One vector is turned by the same rotation once a tick. Each row is the vector after some number of ticks, and that number follows the row.
The counts run from 0 to 704.
[120, 137, 132, 143, 126, 88, 112, 135, 178, 127, 149, 103, 136, 108, 145, 202, 121, 174, 137, 124, 108, 94, 130, 134, 94, 114, 120, 141, 162, 94, 133, 123, 96, 139, 94, 118, 141, 99, 136, 125, 116, 92, 113, 142, 140, 126, 170, 175, 119, 85, 122, 172, 119, 131, 108, 127, 127, 128, 136, 134, 128, 141, 134, 148, 107, 142, 71, 151, 129, 130, 127, 126, 102]
46
[106, 153, 158, 143, 131, 128, 117, 113, 151, 119, 151, 106, 146, 164, 181, 169, 107, 172, 134, 112, 121, 108, 145, 114, 97, 116, 112, 100, 137, 95, 136, 132, 83, 127, 111, 122, 157, 86, 149, 106, 159, 118, 76, 147, 158, 110, 161, 116, 104, 114, 138, 114, 130, 140, 147, 139, 137, 123, 98, 127, 101, 131, 108, 119, 116, 137, 110, 129, 124, 157, 154, 150, 96]
443
[136, 138, 129, 126, 111, 135, 128, 132, 143, 121, 148, 106, 127, 133, 176, 178, 85, 147, 144, 112, 105, 104, 152, 113, 107, 104, 109, 113, 147, 86, 149, 131, 86, 127, 118, 147, 150, 79, 152, 112, 157, 115, 94, 151, 166, 91, 146, 130, 103, 118, 115, 154, 119, 138, 149, 123, 164, 117, 133, 125, 116, 91, 136, 122, 81, 126, 125, 136, 111, 149, 131, 104, 99]
84
[144, 135, 107, 143, 125, 138, 111, 91, 120, 104, 155, 103, 104, 143, 165, 181, 109, 160, 133, 103, 93, 123, 136, 112, 114, 108, 123, 135, 145, 81, 102, 122, 109, 132, 115, 126, 144, 108, 161, 97, 171, 122, 112, 131, 155, 110, 166, 133, 103, 147, 129, 123, 123, 143, 144, 110, 154, 89, 124, 141, 117, 85, 152, 120, 91, 159, 115, 131, 68, 104, 155, 125, 114]
552
[130, 140, 132, 108, 112, 143, 103, 114, 157, 123, 124, 107, 148, 161, 163, 165, 84, 130, 133, 92, 78, 96, 132, 129, 105, 128, 146, 128, 152, 105, 135, 119, 116, 122, 108, 113, 129, 87, 145, 139, 155, 149, 111, 159, 133, 105, 166, 141, 89, 148, 135, 183, 98, 171, 144, 116, 133, 113, 133, 117, 104, 140, 145, 122, 130, 151, 85, 114, 85, 162, 144, 128, 122]
252
[124, 121, 144, 135, 129, 93, 108, 102, 174, 110, 110, 87, 137, 142, 155, 185, 108, 159, 127, 106, 105, 106, 117, 132, 82, 133, 145, 134, 170, 128, 123, 104, 124, 144, 102, 121, 130, 102, 141, 150, 137, 118, 139, 157, 112, 106, 175, 147, 108, 136, 145, 179, 100, 126, 121, 138, 109, 124, 139, 138, 118, 168, 146, 134, 166, 171, 86, 138, 103, 141, 140, 135, 101]
222
[137, 138, 128, 130, 134, 128, 125, 114, 141, 120, 114, 109, 150, 145, 180, 167, 104, 147, 136, 115, 102, 108, 148, 103, 62, 123, 122, 121, 143, 91, 123, 143, 106, 139, 113, 107, 146, 85, 144, 115, 160, 122, 100, 160, 158, 126, 165, 145, 109, 144, 150, 158, 111, 151, 133, 98, 135, 83, 130, 119, 120, 135, 151, 134, 128, 155, 108, 119, 106, 162, 136, 161, 92]
164
[156, 141, 116, 161, 123, 107, 118, 117, 175, 123, 149, 113, 140, 134, 143, 178, 140, 158, 127, 99, 97, 121, 101, 121, 135, 127, 128, 131, 162, 117, 113, 84, 133, 124, 97, 110, 133, 113, 137, 138, 130, 87, 128, 152, 126, 123, 185, 173, 115, 109, 152, 154, 102, 112, 111, 136, 121, 152, 138, 141, 121, 153, 148, 134, 157, 160, 79, 131, 129, 113, 133, 137, 82]
558
[141, 135, 142, 161, 160, 107, 140, 118, 169, 115, 147, 111, 117, 146, 149, 150, 125, 174, 134, 101, 86, 128, 122, 131, 97, 107, 111, 138, 156, 87, 131, 97, 106, 123, 116, 146, 139, 90, 162, 136, 144, 77, 116, 148, 130, 96, 150, 134, 123, 86, 145, 165, 107, 98, 123, 152, 152, 125, 132, 146, 141, 152, 114, 122, 115, 147, 97, 156, 130, 81, 126, 108, 84]
447
[140, 157, 138, 139, 143, 112, 117, 121, 165, 123, 141, 113, 122, 138, 157, 157, 121, 175, 123, 105, 100, 102, 93, 142, 139, 136, 125, 132, 181, 116, 108, 97, 137, 124, 102, 135, 118, 105, 152, 148, 130, 112, 129, 140, 122, 85, 195, 144, 106, 86, 145, 179, 107, 106, 155, 159, 126, 159, 154, 137, 128, 164, 132, 122, 128, 134, 86, 155, 117, 125, 122, 113, 98]
358
[138, 176, 139, 123, 93, 148, 116, 136, 152, 121, 166, 116, 139, 150, 174, 185, 83, 129, 133, 105, 99, 111, 128, 130, 142, 109, 127, 128, 163, 93, 131, 102, 96, 113, 118, 135, 134, 103, 146, 126, 131, 120, 113, 175, 163, 95, 160, 153, 87, 114, 122, 174, 112, 108, 141, 131, 147, 137, 138, 135, 86, 118, 128, 128, 111, 117, 112, 125, 119, 165, 130, 93, 113]
117
[173, 149, 93, 127, 95, 136, 109, 112, 130, 132, 167, 110, 120, 147, 149, 183, 115, 131, 134, 92, 86, 128, 148, 115, 141, 103, 121, 145, 132, 86, 131, 114, 110, 119, 108, 112, 145, 84, 154, 108, 149, 116, 101, 150, 153, 124, 164, 166, 105, 132, 116, 150, 120, 139, 141, 98, 160, 126, 151, 126, 130, 98, 149, 139, 106, 158, 103, 116, 87, 116, 139, 120, 107]
106
[122, 143, 130, 154, 141, 97, 96, 107, 151, 129, 157, 82, 129, 151, 144, 156, 159, 167, 124, 103, 94, 133, 131, 124, 112, 101, 116, 129, 122, 76, 112, 96, 97, 134, 90, 78, 150, 96, 124, 105, 146, 109, 90, 128, 146, 144, 159, 161, 124, 90, 122, 135, 118, 123, 134, 111, 113, 126, 133, 130, 135, 150, 120, 135, 113, 172, 70, 126, 118, 101, 154, 144, 103]
401
[135, 173, 122, 98, 104, 132, 93, 115, 114, 132, 135, 90, 121, 139, 182, 181, 103, 152, 126, 114, 100, 82, 119, 122, 125, 136, 138, 123, 160, 115, 104, 138, 130, 123, 112, 124, 121, 110, 145, 136, 139, 150, 122, 144, 156, 87, 183, 147, 91, 136, 130, 160, 113, 142, 169, 117, 123, 119, 143, 129, 93, 124, 152, 115, 98, 136, 90, 140, 81, 160, 152, 122, 112]
396
[155, 141, 124, 126, 123, 99, 117, 75, 128, 131, 145, 80, 130, 162, 154, 164, 122, 160, 142, 105, 96, 119, 119, 110, 105, 104, 151, 139, 146, 93, 94, 93, 96, 132, 102, 124, 130, 101, 151, 121, 149, 135, 122, 155, 144, 93, 160, 126, 121, 136, 125, 156, 115, 120, 150, 119, 120, 119, 139, 146, 120, 138, 160, 141, 133, 184, 99, 134, 73, 137, 146, 113, 134]
487
[151, 150, 130, 114, 127, 126, 122, 94, 133, 143, 125, 106, 128, 171, 164, 154, 104, 158, 137, 104, 85, 116, 109, 129, 99, 135, 152, 140, 153, 116, 97, 122, 122, 128, 111, 146, 109, 105, 157, 155, 150, 139, 137, 162, 130, 75, 167, 113, 103, 149, 151, 165, 102, 134, 152, 145, 131, 112, 136, 142, 101, 152, 154, 116, 124, 166, 97, 126, 74, 135, 141, 124, 112]
486
[144, 164, 117, 123, 113, 130, 132, 121, 137, 165, 125, 125, 134, 140, 177, 174, 111, 141, 139, 102, 80, 103, 117, 112, 104, 133, 151, 135, 150, 117, 105, 141, 117, 111, 114, 136, 111, 111, 126, 161, 138, 121, 111, 175, 156, 85, 172, 149, 107, 140, 146, 182, 98, 140, 124, 121, 138, 92, 154, 142, 96, 141, 175, 135, 117, 139, 88, 114, 84, 139, 140, 140, 106]
429
[147, 154, 110, 133, 120, 126, 120, 97, 134, 164, 132, 129, 136, 164, 157, 181, 129, 159, 148, 87, 81, 124, 111, 113, 115, 127, 143, 136, 135, 111, 99, 131, 109, 121, 107, 136, 122, 119, 131, 145, 158, 129, 105, 164, 146, 95, 166, 136, 109, 140, 149, 141, 92, 137, 116, 136, 130, 109, 125, 143, 80, 122, 166, 122, 116, 152, 83, 101, 82, 109, 176, 149, 109]
40
[160, 151, 121, 137, 135, 97, 126, 77, 138, 146, 159, 103, 139, 150, 151, 172, 105, 191, 152, 109, 118, 104, 131, 111, 98, 112, 131, 138, 159, 104, 107, 128, 93, 133, 90, 152, 134, 88, 166, 116, 156, 118, 112, 164, 136, 107, 178, 115, 139, 120, 125, 131, 125, 138, 154, 141, 142, 132, 120, 155, 122, 137, 160, 146, 115, 171, 102, 143, 97, 138, 125, 124, 118]
231
[129, 130, 125, 110, 99, 126, 93, 112, 135, 104, 146, 71, 125, 136, 167, 192, 87, 145, 134, 114, 105, 94, 148, 117, 94, 101, 141, 119, 152, 89, 125, 115, 108, 136, 106, 106, 145, 93, 144, 108, 146, 137, 110, 142, 151, 107, 161, 138, 96, 134, 123, 161, 118, 157, 150, 108, 128, 112, 137, 121, 109, 113, 141, 125, 110, 158, 116, 137, 74, 166, 147, 113, 119]
642
[105, 129, 145, 133, 147, 105, 111, 106, 159, 122, 103, 95, 147, 150, 166, 176, 107, 174, 136, 112, 103, 95, 128, 118, 58, 136, 136, 116, 156, 114, 120, 138, 101, 141, 106, 124, 135, 91, 137, 145, 160, 125, 108, 147, 136, 96, 166, 131, 113, 130, 149, 162, 107, 156, 132, 136, 118, 94, 117, 125, 116, 167, 140, 123, 131, 153, 101, 135, 103, 158, 150, 150, 90]
221
[115, 133, 134, 139, 134, 108, 94, 120, 173, 121, 126, 102, 126, 126, 153, 182, 118, 173, 123, 107, 112, 88, 112, 139, 105, 146, 135, 123, 179, 124, 106, 119, 149, 145, 93, 105, 133, 103, 130, 143, 120, 122, 121, 126, 120, 109, 196, 163, 114, 117, 149, 170, 103, 143, 135, 131, 104, 138, 138, 132, 133, 162, 137, 131, 134, 144, 70, 151, 118, 146, 144, 146, 90]
524
[150, 174, 119, 144, 116, 152, 114, 117, 166, 145, 169, 155, 131, 144, 155, 173, 119, 150, 137, 98, 99, 96, 112, 129, 164, 130, 139, 134, 183, 111, 108, 100, 123, 114, 105, 140, 130, 125, 154, 140, 133, 120, 116, 167, 129, 93, 192, 151, 111, 112, 136, 174, 107, 106, 143, 142, 145, 153, 135, 136, 92, 133, 152, 129, 125, 127, 99, 121, 118, 143, 133, 117, 109]
294
[125, 150, 131, 151, 155, 117, 130, 118, 124, 117, 105, 85, 126, 162, 180, 135, 123, 169, 130, 108, 109, 112, 130, 104, 97, 117, 113, 100, 130, 99, 111, 104, 112, 125, 93, 126, 155, 88, 144, 112, 159, 121, 74, 122, 154, 91, 166, 125, 111, 110, 162, 122, 109, 134, 162, 139, 127, 130, 126, 125, 128, 137, 114, 112, 105, 157, 95, 146, 117, 136, 151, 170, 68]
689
[128, 139, 133, 130, 96, 148, 110, 119, 140, 114, 123, 100, 139, 167, 171, 186, 83, 137, 133, 90, 120, 104, 127, 118, 122, 116, 127, 99, 145, 119, 138, 99, 127, 129, 99, 129, 153, 83, 151, 115, 145, 140, 99, 147, 159, 90, 175, 134, 79, 145, 150, 140, 104, 147, 141, 141, 138, 147, 122, 114, 102, 102, 128, 107, 121, 137, 123, 125, 114, 168, 153, 141, 82]
52
[121, 134, 143, 124, 118, 95, 86, 132, 169, 119, 131, 81, 133, 131, 146, 191, 114, 163, 123, 113, 123, 89, 131, 139, 110, 121, 124, 123, 164, 110, 135, 120, 131, 138, 87, 94, 142, 84, 132, 130, 114, 131, 109, 132, 134, 123, 182, 169, 103, 103, 124, 171, 121, 146, 129, 134, 102, 151, 149, 118, 139, 156, 123, 133, 128, 151, 72, 146, 119, 153, 131, 140, 94]
45
[81, 140, 151, 163, 151, 110, 117, 132, 160, 108, 122, 92, 139, 135, 185, 174, 138, 172, 129, 114, 108, 127, 130, 116, 74, 120, 112, 110, 139, 89, 110, 106, 95, 138, 108, 97, 165, 113, 118, 115, 137, 98, 108, 145, 146, 126, 161, 159, 77, 114, 144, 150, 111, 109, 115, 107, 118, 92, 113, 126, 107, 152, 109, 114, 126, 130, 91, 137, 133, 132, 154, 145, 99]
579
[116, 138, 159, 136, 139, 93, 94, 110, 169, 96, 142, 74, 126, 125, 168, 187, 108, 182, 114, 126, 123, 117, 128, 130, 76, 124, 129, 134, 173, 98, 115, 122, 102, 152, 113, 105, 143, 96, 157, 126, 128, 107, 142, 155, 127, 122, 183, 157, 101, 121, 115, 156, 127, 130, 125, 124, 117, 121, 123, 146, 124, 157, 128, 144, 133, 154, 90, 150, 114, 137, 134, 120, 124]
612
[150, 127, 113, 161, 139, 96, 124, 109, 144, 112, 148, 93, 117, 129, 147, 162, 132, 180, 120, 120, 117, 110, 127, 113, 110, 107, 100, 135, 145, 88, 115, 102, 111, 138, 93, 126, 156, 90, 156, 106, 143, 85, 103, 122, 131, 117, 177, 146, 127, 94, 138, 130, 113, 110, 135, 129, 141, 141, 135, 138, 161, 127, 121, 138, 118, 163, 94, 159, 125, 98, 132, 140, 77]
201
[164, 161, 118, 114, 122, 117, 133, 126, 136, 149, 141, 110, 112, 133, 158, 167, 115, 149, 120, 94, 76, 120, 101, 134, 139, 134, 128, 150, 161, 102, 124, 103, 137, 124, 112, 140, 116, 101, 161, 153, 127, 102, 125, 157, 138, 72, 156, 151, 102, 107, 132, 179, 94, 100, 136, 151, 140, 147, 171, 141, 116, 129, 144, 133, 107, 139, 89, 144, 111, 93, 136, 103, 89]
271
[131, 168, 134, 128, 113, 159, 130, 125, 150, 141, 123, 124, 150, 174, 186, 159, 94, 142, 142, 100, 77, 104, 137, 112, 119, 126, 137, 115, 148, 99, 117, 107, 109, 113, 110, 134, 131, 102, 135, 138, 155, 139, 101, 162, 163, 79, 161, 121, 103, 126, 149, 167, 98, 121, 161, 127, 139, 121, 129, 120, 88, 142, 145, 109, 129, 127, 107, 119, 103, 183, 143, 122, 104]
29
